In the data rows, zero lies at 4.5, halfway between 4 and 5.
Every row has a hidden score. In each pair, how much higher is the second row's than the first's? 15 means about the same, 30 much higher and 0 much lower. The score is a weighted sum of the row's numbers plus the product of two more (or one squared), each taken from its middle value.
[2 4 3 2 4 4 6 5 4 7]
[6 6 6 6 4 5 5 7 3 4] -> 19
[7 5 2 6 3 7 4 3 5 6]
[4 4 6 5 4 4 4 6 5 7] -> 7
[1 2 4 5 5 3 4 5 3 3]
[6 5 3 6 5 6 7 5 5 6] -> 20
[6 6 2 5 2 6 6 5 4 5]
[4 5 5 7 5 7 4 4 6 4] -> 27
[6 5 7 5 6 4 4 4 5 5]
[4 5 7 4 5 4 5 6 3 5] -> 10
[7 6 7 4 6 5 4 4 6 4]
[2 7 4 4 7 5 4 7 7 4] -> 11
[6 6 2 6 2 6 4 4 4 6]
[5 4 6 2 7 3 4 2 4 3] -> 21
[7 9 4 5 2 6 4 4 4 3]
[2 2 5 7 4 7 4 4 4 4] -> 17
[6 5 7 6 3 5 3 4 3 5]
[2 2 3 3 4 4 6 5 4 2] -> 15
[5 2 6 2 4 1 6 4 5 3]
[6 7 5 6 4 5 3 6 2 2] -> 7
[5 4 6 5 5 3 5 3 3 4]
[7 7 6 2 5 1 4 5 4 5] -> 11
[7 4 7 3 4 5 6 3 5 3]
[3 6 4 5 4 3 5 6 6 7] -> 5
[6 7 5 6 3 5 5 5 5 1]
[5 4 5 6 5 5 6 5 3 6] -> 11
[6 3 6 6 6 3 3 3 4 5]
[3 3 2 4 4 4 6 3 4 3] -> 12
[7 3 2 5 3 6 4 5 4 7]
[4 5 2 3 5 6 7 5 4 6] -> 15
[5 4 6 2 7 2 5 5 5 5]
[3 3 2 5 7 6 5 4 5 3] -> 18
[5 6 2 3 4 7 5 3 4 7]
[4 4 6 5 4 5 5 4 3 7] -> 10
[4 6 3 6 3 6 6 4 3 4]
[6 4 2 7 5 7 3 5 4 5] -> 21
[4 3 3 5 5 3 4 3 4 2]
[4 4 2 6 4 8 4 4 4 6] -> 20
[4 3 6 6 5 6 5 3 4 3]
[3 7 4 1 6 2 5 5 4 7] -> 5
[3 6 2 3 8 5 5 6 5 4]
[2 4 4 5 7 4 4 4 4 3] -> 15
[6 5 7 5 5 5 4 5 4 6]
[1 5 3 3 4 4 6 6 5 5] -> 7
[6 4 7 6 3 6 2 5 4 6]
[3 2 6 6 3 8 3 4 6 4] -> 26
[4 4 7 5 3 5 4 6 3 4]
[4 5 5 6 4 5 5 5 6 7] -> 15
[6 4 7 3 6 4 6 4 6 4]
[6 4 3 4 7 3 6 4 6 7] -> 13
[1 2 3 5 4 4 3 4 6 4]
[3 2 4 3 6 1 4 5 5 6] -> 10
[8 4 7 5 5 5 3 5 6 6]
[5 6 3 6 5 4 4 5 6 1] -> 17
[2 1 3 5 6 4 4 3 6 3]
[6 5 2 6 4 5 5 4 3 6] -> 10
[4 5 7 5 3 4 4 5 4 6]
[6 8 4 2 7 4 5 4 5 7] -> 21
[7 6 5 7 3 7 6 5 5 5]
[5 1 5 1 5 3 4 5 5 0] -> 22
[6 8 6 4 5 3 5 4 4 3]
[5 2 7 4 5 4 3 5 6 6] -> 17
[3 5 7 4 3 7 3 4 5 5]
[8 5 6 2 6 2 4 6 7 4] -> 8
[6 8 4 6 4 5 5 5 4 2]
[5 5 7 6 3 5 3 4 3 5] -> 14
[2 2 3 3 6 5 6 4 6 2]
[6 7 5 2 6 3 6 6 4 7] -> 10
[7 5 6 5 5 1 4 5 6 4]
[6 5 7 1 3 4 4 5 5 5] -> 23
[2 2 4 4 5 2 4 4 3 7]
[3 4 2 3 5 4 6 3 3 5] -> 16
[3 5 4 5 3 4 7 4 6 6]
[5 6 3 4 3 6 4 3 6 0] -> 27
[5 4 2 7 4 8 4 5 4 2]
[7 5 6 4 6 4 5 6 6 6] -> 14
[3 2 6 2 4 2 5 4 3 4]
[3 3 4 5 5 7 4 3 4 1] -> 20
[6 8 7 3 5 3 3 4 6 5]
[3 3 6 6 3 7 3 4 5 4] -> 17
[2 4 4 5 6 4 5 3 5 3]
[6 3 6 3 7 3 4 4 6 6] -> 17
[5 4 7 3 4 5 4 4 4 7]
[5 3 7 6 5 6 4 4 4 5] -> 17
[5 6 5 4 6 3 5 4 5 7]
[3 3 6 2 4 2 5 5 6 3] -> 19
[3 3 6 5 6 2 4 4 5 4]
[5 5 2 5 3 7 4 3 5 6] -> 19
[7 6 4 8 2 7 5 4 5 3]
[3 2 6 6 3 8 3 6 4 5] -> 16
[3 6 3 5 5 2 5 5 3 6]
[6 6 3 5 4 5 6 5 4 1] -> 21
[3 2 6 5 5 4 4 5 3 2]
[4 1 6 5 4 6 3 4 4 7] -> 14
[6 4 4 7 3 9 4 5 5 6]
[5 2 6 1 6 2 6 4 4 6] -> 10
[3 4 5 5 6 3 6 5 6 4]
[4 6 6 6 4 4 4 4 6 3] -> 19
[2 3 5 5 5 4 6 3 4 3]
[6 8 4 1 5 5 5 3 1 6] -> 15
[2 1 5 5 3 4 4 4 6 5]
[6 8 4 7 3 5 3 6 5 2] -> 12
[5 7 5 7 7 5 5 5 5 6]
[7 4 3 7 3 6 4 5 3 6] -> 3
[4 6 2 6 4 6 4 5 5 6]
[4 4 6 6 4 5 3 5 3 6] -> 10
[5 4 7 1 5 2 5 4 4 5]
[7 3 5 7 5 6 3 5 3 7] -> 7
[4 3 7 5 5 5 4 4 4 6]
[3 3 3 4 6 5 7 6 6 4] -> 11
[4 1 5 5 5 3 3 3 5 6]
[6 4 7 3 2 5 4 4 4 6] -> 17
[7 7 2 5 6 3 3 6 5 5]
[5 8 6 6 3 4 4 5 4 3] -> 17
[6 6 7 2 5 4 5 3 5 5]
[5 5 3 6 5 4 5 5 4 7] -> 8
[1 4 3 4 5 4 6 4 4 3]
[3 3 3 6 6 3 5 4 4 4] -> 19
[5 8 4 3 6 4 4 6 5 7]
[6 8 5 6 3 5 3 7 3 3] -> 9
[3 7 5 2 6 2 6 4 5 5]
[7 7 4 6 3 5 4 5 5 1] -> 20
[4 3 5 2 5 2 5 4 6 2]
[5 2 6 4 6 4 5 6 6 5] -> 13
[2 4 6 5 5 5 4 6 4 3]
[7 6 5 6 3 5 4 5 4 1] -> 12
[9 6 6 4 6 4 4 4 4 5]
[5 2 5 2 5 0 5 6 3 5] -> 7
[6 4 7 4 5 5 4 6 6 5]
[6 6 2 4 4 5 5 5 5 6] -> 11
[2 2 3 3 5 2 5 4 5 3]
[5 2 4 5 3 3 5 4 6 1] -> 19
[3 2 4 1 7 4 5 4 8 2]
[4 5 2 6 3 7 5 4 5 4] -> 7
[6 4 7 6 4 5 4 6 4 5]
[4 5 3 8 5 6 4 4 4 3] -> 20
[4 2 5 2 5 0 3 2 5 4]
[6 4 3 7 1 7 4 3 5 6] -> 17
[7 7 4 8 3 8 3 6 5 3]
[5 7 3 3 3 4 6 4 4 7] -> 7
[5 6 5 5 2 4 4 4 4 1]
[4 5 4 0 5 2 7 5 5 7] -> 8
[4 5 7 4 4 5 4 4 4 5]
[2 4 2 7 4 6 3 4 5 5] -> 14
[2 1 5 6 5 5 1 4 6 4]
[7 5 7 3 4 5 4 3 3 3] -> 14
[8 6 7 3 4 2 3 3 5 4]
[6 4 6 6 3 7 4 5 4 6] -> 16
[4 4 4 6 5 4 4 3 3 2]
[3 5 5 5 5 3 5 5 7 2] -> 18
[5 6 2 5 3 7 3 6 4 7]
[3 2 3 1 5 2 4 3 3 5] -> 13
[3 6 3 2 3 5 6 4 2 6]
[5 5 2 3 5 4 6 5 6 7] -> 24
[6 4 6 3 5 0 5 5 6 4]
[5 6 3 5 5 5 6 6 3 7] -> 13
[2 5 4 2 5 2 5 3 7 2]
[4 8 4 3 7 3 4 5 7 6] -> 20
[1 3 3 3 4 5 5 7 8 4]
[7 7 5 6 2 6 4 4 3 2] -> 14
[5 6 2 6 3 7 4 4 6 7]
[2 3 2 4 3 6 5 4 5 4] -> 6
[5 4 7 5 3 6 4 4 3 5]
[3 5 1 4 3 6 3 4 4 5] -> 12
[3 5 2 4 5 4 3 5 4 7]
[5 6 2 3 5 5 5 2 5 6] -> 22
[3 6 2 4 4 3 5 5 5 5]
[4 6 2 6 4 7 5 4 7 3] -> 25
[6 4 6 4 5 3 6 5 4 2]
[6 7 3 7 4 7 3 5 4 2] -> 17
[4 3 4 7 3 4 5 6 3 2]
[1 5 3 4 5 4 4 3 7 4] -> 21
[7 6 2 4 4 5 6 3 5 6]
[4 3 6 6 3 5 4 5 3 6] -> 9
[6 5 7 2 3 3 5 4 4 4]
[7 3 7 6 4 6 5 4 5 4] -> 17
[6 5 7 2 5 2 2 4 4 5]
[4 5 6 3 6 4 4 7 5 7] -> 16
[4 4 4 2 7 3 5 1 5 3]
[6 7 2 4 3 5 3 3 4 7] -> 13
[6 4 7 4 4 5 5 4 4 6]
[1 6 3 3 5 6 5 8 4 4] -> 9
[2 6 3 6 2 4 2 4 3 5]
[4 6 2 5 3 5 7 6 4 4] -> 12
[2 4 3 5 5 4 4 3 6 5]
[5 9 4 3 6 2 4 4 7 6] -> 18
[5 5 7 5 3 6 6 6 5 5]
[1 5 3 4 7 3 5 6 6 5] -> 11
[6 5 2 7 3 8 4 5 4 6]
[5 4 6 2 6 2 5 5 4 2] -> 15
[6 3 3 6 2 9 5 5 4 4]
[5 4 6 2 3 0 5 4 6 5] -> 13
[5 6 7 6 4 6 3 4 4 4]
[7 6 6 4 7 4 5 5 4 6] -> 12
[5 5 7 5 4 7 3 6 5 5]
[4 2 5 5 5 3 4 4 6 2] -> 14
[3 3 3 5 6 5 4 2 5 2]
[6 5 5 3 5 0 5 4 5 5] -> 6
[7 7 6 5 6 3 5 5 5 6]
[4 3 5 3 6 2 6 7 5 3] -> 14
[8 5 3 7 3 6 5 5 4 6]
[8 7 6 2 4 4 4 6 3 6] -> 12
[4 3 7 3 5 4 5 4 5 4]
[8 6 6 3 5 4 5 5 4 6] -> 8
[5 5 4 8 4 6 3 3 5 3]
[6 5 2 7 2 8 5 4 4 3] -> 11
[5 4 7 5 4 5 3 5 4 4]
[6 5 5 2 4 0 5 5 4 4] -> 7
[2 5 4 4 6 6 6 7 4 6]
[3 5 3 6 7 5 5 5 6 5] -> 23
[2 4 2 3 6 4 6 4 5 4]
[3 1 5 4 5 5 6 4 6 5] -> 22
[5 4 5 5 3 3 6 2 4 3]
[5 4 5 7 5 3 4 5 4 2] -> 14
[1 3 4 4 6 3 4 4 5 2]
[5 6 2 5 4 5 6 5 4 6] -> 11
[5 5 2 7 4 7 4 3 4 5]
[4 3 5 7 5 4 3 4 5 5] -> 10
[7 2 5 7 4 5 4 5 3 6]
[3 3 4 2 7 3 6 5 4 5] -> 21
[5 6 5 3 5 3 6 6 5 1]
[3 8 3 2 6 4 6 6 3 6] -> 7
[3 2 5 7 4 5 4 5 4 5]
[4 4 6 3 4 1 5 6 4 5] -> 13
[4 5 5 8 2 6 3 5 4 3]
[4 6 2 4 4 5 4 6 4 6] -> 12
[5 8 2 2 4 4 6 6 5 6]
[6 4 5 6 2 7 7 5 6 2] -> 23
[4 5 3 7 4 6 4 4 5 2]
[6 6 5 7 3 6 5 5 4 3] -> 12
[3 6 2 3 4 6 6 8 4 6]
[6 6 2 7 3 5 4 5 5 2] -> 21
[5 3 2 7 3 7 4 4 5 3]
[6 6 7 5 4 5 4 4 5 5] -> 16
[4 7 3 3 6 3 4 6 6 7]
[2 3 2 1 6 4 5 5 6 5] -> 14
[4 5 3 5 4 4 6 7 5 7]
[6 5 7 2 4 3 5 4 5 7] -> 22
[7 4 3 5 4 3 5 4 5 7]
[4 2 6 3 5 4 6 3 4 3] -> 21
